In the rows, 128 means zero.
Each path below is one point turned by a fixed rotation once a step. After each direction that follows a path, write how fast that rotation turns it, in degrees each step (0 if it stays still).
Each turn is a multiple of 5 degrees from 10 to 175, or 0.
Each row of a path follows its step; steps can be skipped.
Rotation 1:
step 0: [146 128 136 141 110 125 125 129 126 122 130 131 137 128 126 118 128 122
 124 129 119 123 129 127 117 130 133 127 124 116 135 120 114 114 148 125
 119 128 124 119 129 129 129 142 115 123 125 127 140]
step 1: [124 137 128 118 139 121 126 126 124 115 139 133 126 127 128 127 138 135
 129 127 125 129 124 144 118 119 130 111 137 140 118 123 132 119 124 122
 112 125 136 120 128 121 135 119 131 110 129 113 125]
step 2: [146 124 134 119 107 131 120 133 129 136 117 128 130 134 128 141 137 125
 127 124 124 117 136 123 123 124 130 133 138 121 127 132 120 122 149 133
 123 131 129 123 121 126 143 126 138 120 117 133 133]
step 3: [134 125 140 120 144 129 135 125 127 119 132 128 125 145 118 129 141 127
 130 132 123 120 119 133 127 130 121 110 134 130 133 132 128 123 134 128
 127 117 117 126 130 120 122 108 124 128 136 110 119]
step 4: [139 116 128 126 115 125 120 131 112 136 123 133 146 128 132 116 143 123
 125 127 131 130 133 122 140 117 139 134 131 129 121 137 128 121 132 141
 126 137 129 131 124 126 127 116 145 131 129 122 138]
step 5: [120 128 128 116 133 122 132 117 129 141 121 129 132 124 116 139 127 128
 131 136 131 115 134 131 119 129 130 105 127 127 128 136 124 131 133 123
 118 109 127 137 132 124 117 114 129 140 141 130 128]
step 6: [126 106 120 151 127 120 122 129 121 128 138 130 131 135 128 122 131 115
 127 124 129 134 135 127 135 116 137 138 132 117 139 131 117 131 144 127
 127 131 134 125 140 133 123 114 136 128 132 128 137]
step 7: [115 122 127 129 132 112 136 126 129 131 121 130 122 115 125 115 125 127
 125 149 132 118 126 140 113 130 135 118 124 126 113 131 124 118 134 119
 114 128 117 135 126 133 124 133 135 127 137 122 117]
step 8: [126 120 126 130 124 122 116 119 124 133 132 117 123 120 134 118 133 122
 149 112 138 129 131 132 124 127 135 129 143 113 140 128 126 124 141 118
 120 136 140 124 134 123 138 123 123 126 121 134 136]
Directions:
[125 127 127 127 129 131 126 131 126 129 126 126 131 128 129 131 129 125
 124 132 129 125 131 129 130 130 131 131 124 131 127 128 131 125 128 125
 127 128 126 130 125 129 133 128 129 125 129 131 127]	140
[130 130 129 128 128 126 127 124 129 128 129 128 129 132 128 128 128 128
 132 126 130 126 132 132 126 133 126 129 126 126 130 126 129 126 130 129
 128 126 127 128 124 131 130 127 121 132 134 128 128]	145
Rotation 2:
step 0: [117 112 135 130 115 135 112 124 129 114 124 135 131 132 118 128 125 130
 132 134 119 131 112 138 128 119 127 139 115 134 127 117 127 139 137 122
 123 123 122 120 126 126 146 111 112 126 127 128 117]
step 1: [127 114 130 139 132 129 113 127 127 116 134 130 127 101 120 120 122 123
 129 131 141 133 121 139 128 126 122 129 108 125 131 126 127 132 123 137
 128 136 119 114 124 130 127 121 112 134 139 132 140]
step 2: [126 132 130 123 132 101 115 140 121 133 122 123 136 105 122 124 124 129
 129 131 125 136 132 129 110 126 131 129 122 130 125 128 139 131 121 133
 108 124 123 132 122 126 115 123 124 135 135 129 144]
step 3: [119 113 127 127 121 116 126 134 133 119 122 138 149 124 130 129 114 130
 124 120 112 127 133 135 118 120 132 122 132 144 134 129 143 128 139 120
 116 127 133 136 121 135 115 123 130 138 111 123 130]
step 4: [131 118 128 138 131 122 120 120 143 111 122 129 126 124 132 126 120 142
 117 115 133 128 131 142 132 129 125 114 128 131 135 118 131 118 148 120
 126 143 120 123 132 121 121 113 139 133 124 135 120]
step 5: [131 115 133 135 123 108 123 129 138 124 125 113 125 119 125 138 138 145
 132 125 123 129 131 120 133 128 123 124 116 109 115 105 125 122 131 136
 132 138 114 130 122 125 127 122 140 128 131 129 127]
step 6: [119 109 128 119 136 120 134 127 130 134 127 125 151 127 114 137 128 146
 138 124 121 138 134 118 138 114 130 134 122 122 128 120 116 127 127 145
 123 121 125 122 124 123 119 131 120 135 124 120 120]
step 7: [121 116 133 134 130 135 130 133 128 126 124 134 132 113 124 112 129 146
 131 115 125 142 125 134 129 134 128 135 144 129 136 122 116 132 126 128
 108 118 135 108 130 128 129 122 125 135 127 120 111]
step 8: [122 113 139 130 117 126 127 145 127 127 145 123 123 113 124 119 124 120
 147 113 140 143 123 136 121 139 129 126 139 125 130 119 125 131 138 125
 117 141 124 127 120 126 136 129 138 126 134 127 130]
Directions:
[126 128 132 128 130 129 129 125 133 128 124 133 127 130 125 124 127 129
 130 126 129 130 127 124 126 131 128 125 126 128 124 128 132 129 129 130
 127 128 129 128 125 125 130 129 128 130 128 126 131]	0
[133 127 128 131 129 127 129 128 129 126 129 126 126 127 125 127 128 127
 131 131 130 125 127 125 130 129 125 129 130 124 129 128 130 127 128 129
 123 135 123 129 129 129 129 128 127 124 128 127 133]	100
[128 127 129 131 134 126 128 127 131 129 127 129 126 126 133 129 127 132
 126 129 132 129 129 129 131 130 128 129 127 130 130 131 129 129 124 125
 128 132 129 122 130 130 128 130 126 131 128 128 126]	125
Rotation 3:
step 0: [128 135 115 136 124 116 144 127 118 127 126 127 138 109 125 138 118 117
 140 130 124 130 134 125 118 132 134 123 134 139 131 124 122 140 136 125
 123 138 114 129 126 125 138 127 132 122 115 117 131]
step 1: [134 127 122 122 134 137 126 117 121 135 127 125 127 106 129 133 122 114
 138 113 119 114 123 126 138 116 121 134 121 136 126 117 127 125 127 122
 141 134 125 129 120 137 127 133 135 117 116 120 132]
step 2: [136 140 133 130 122 126 137 134 129 122 131 130 139 132 126 144 105 121
 134 136 128 119 122 126 133 117 120 122 113 125 117 127 122 127 124 127
 132 138 110 128 116 127 132 124 137 121 122 127 117]
step 3: [131 133 111 131 129 126 117 117 126 119 133 130 135 115 135 133 115 128
 140 122 129 109 133 124 133 132 124 109 130 130 125 112 128 135 128 128
 129 134 114 127 131 121 125 112 123 121 127 136 135]
step 4: [136 139 120 115 116 127 138 131 123 121 120 131 121 121 131 133 131 120
 130 126 126 114 144 114 134 122 131 133 123 124 119 115 124 118 135 128
 140 124 120 127 124 138 125 110 137 130 115 130 126]
step 5: [134 137 128 118 114 121 132 125 124 125 122 133 147 113 131 126 121 118
 134 127 125 133 138 126 127 127 125 124 124 134 120 121 138 140 124 135
 126 143 119 109 132 121 141 124 132 127 117 119 119]
step 6: [127 136 124 115 125 131 122 115 116 138 127 112 138 107 128 139 117 134
 135 114 121 114 124 110 130 131 127 123 131 132 123 128 128 128 123 125
 133 129 135 122 115 132 127 121 136 127 119 128 124]
step 7: [130 138 126 122 114 128 136 139 141 136 135 135 123 116 128 134 108 123
 126 131 134 122 120 118 136 127 130 131 122 133 121 118 128 123 115 141
 138 138 123 129 114 115 126 117 136 129 122 124 122]
step 8: [131 134 123 131 128 132 110 124 129 132 118 128 145 133 130 131 124 122
 133 125 133 117 135 115 132 135 119 122 137 124 129 116 134 128 128 148
 127 142 115 116 114 120 125 117 129 120 123 131 133]
Directions:
[124 125 126 130 131 127 127 128 124 127 126 130 131 128 129 129 130 132
 130 124 125 126 128 125 124 129 127 124 132 130 129 127 131 128 130 125
 131 127 130 129 127 124 128 128 126 123 129 127 127]	135
[126 134 124 130 126 127 131 128 126 126 125 130 128 128 129 127 130 129
 129 128 128 126 133 129 128 125 129 132 127 126 128 132 130 134 127 127
 127 127 132 125 131 128 123 126 129 128 130 128 130]	65
[125 129 126 126 127 127 130 129 128 125 128 126 128 128 130 127 132 126
 125 131 132 127 129 127 127 127 127 131 133 128 131 124 130 129 134 132
 127 126 122 130 127 127 129 126 126 128 129 130 131]	80
[126 128 126 127 128 131 125 131 127 127 120 128 127 132 128 130 130 126
 128 126 130 130 128 133 130 123 129 128 126 128 129 129 132 124 125 130
 131 129 125 126 127 128 130 128 126 127 127 124 126]	115
Rotation 4:
step 0: [124 134 125 132 124 137 127 121 124 135 123 140 127 114 128 120 139 126
 134 138 130 118 143 127 138 124 123 141 141 114 128 115 119 121 132 136
 124 123 125 120 116 131 150 128 139 127 126 131 122]
step 1: [115 125 135 133 121 130 129 141 133 126 134 121 118 134 123 137 128 147
 132 126 115 133 116 126 132 121 136 124 127 108 120 127 124 116 131 131
 120 113 124 121 125 120 136 136 132 134 118 135 137]
step 2: [113 128 144 129 124 132 129 139 128 125 128 124 126 110 127 125 138 141
 123 120 129 129 119 123 127 118 118 132 122 140 130 137 134 129 122 108
 130 132 139 133 119 120 126 116 121 138 123 115 127]
step 3: [119 137 136 123 118 149 148 120 130 133 126 130 115 123 131 131 124 124
 125 136 145 140 135 123 131 119 121 133 131 141 117 120 134 122 129 136
 127 136 124 128 127 127 121 127 126 119 143 128 129]
step 4: [133 139 130 126 143 134 120 135 133 127 116 115 116 127 126 122 133 125
 132 124 127 142 140 128 128 128 147 126 122 123 113 136 146 127 129 148
 128 136 126 129 126 136 135 130 133 131 121 135 131]
step 5: [134 124 128 123 132 116 128 123 131 125 123 128 134 137 126 113 139 148
 117 120 130 137 129 135 135 142 125 143 134 136 112 133 127 126 121 127
 140 115 137 130 111 124 128 133 124 129 121 131 131]
step 6: [127 138 125 136 117 136 129 115 129 131 116 113 137 125 129 125 129 140
 123 145 123 126 121 109 137 133 131 139 139 139 135 123 118 140 129 133
 118 123 128 122 127 126 136 130 121 121 130 117 125]
step 7: [132 125 123 120 129 120 141 130 141 127 125 107 116 128 120 119 115 135
 131 130 118 129 130 111 126 117 121 124 124 114 132 113 134 130 128 120
 125 142 116 118 122 130 129 134 132 134 125 130 132]
step 8: [116 118 126 117 127 118 124 142 119 128 132 134 129 113 135 130 136 129
 124 127 126 131 134 121 130 132 129 143 125 125 119 124 138 122 118 113
 148 139 123 117 126 134 145 127 130 119 128 126 125]
Directions:
[126 131 129 122 125 129 131 126 130 127 129 127 128 125 129 126 122 127
 123 128 128 128 128 126 127 131 128 128 124 130 135 126 130 129 128 129
 124 127 130 128 129 126 127 124 128 129 127 128 128]	90
[122 130 126 130 126 126 127 126 128 126 125 127 130 130 127 127 125 133
 131 126 126 131 126 127 126 127 127 127 132 131 128 132 124 127 128 126
 128 125 128 130 131 125 125 126 124 130 126 125 125]	90
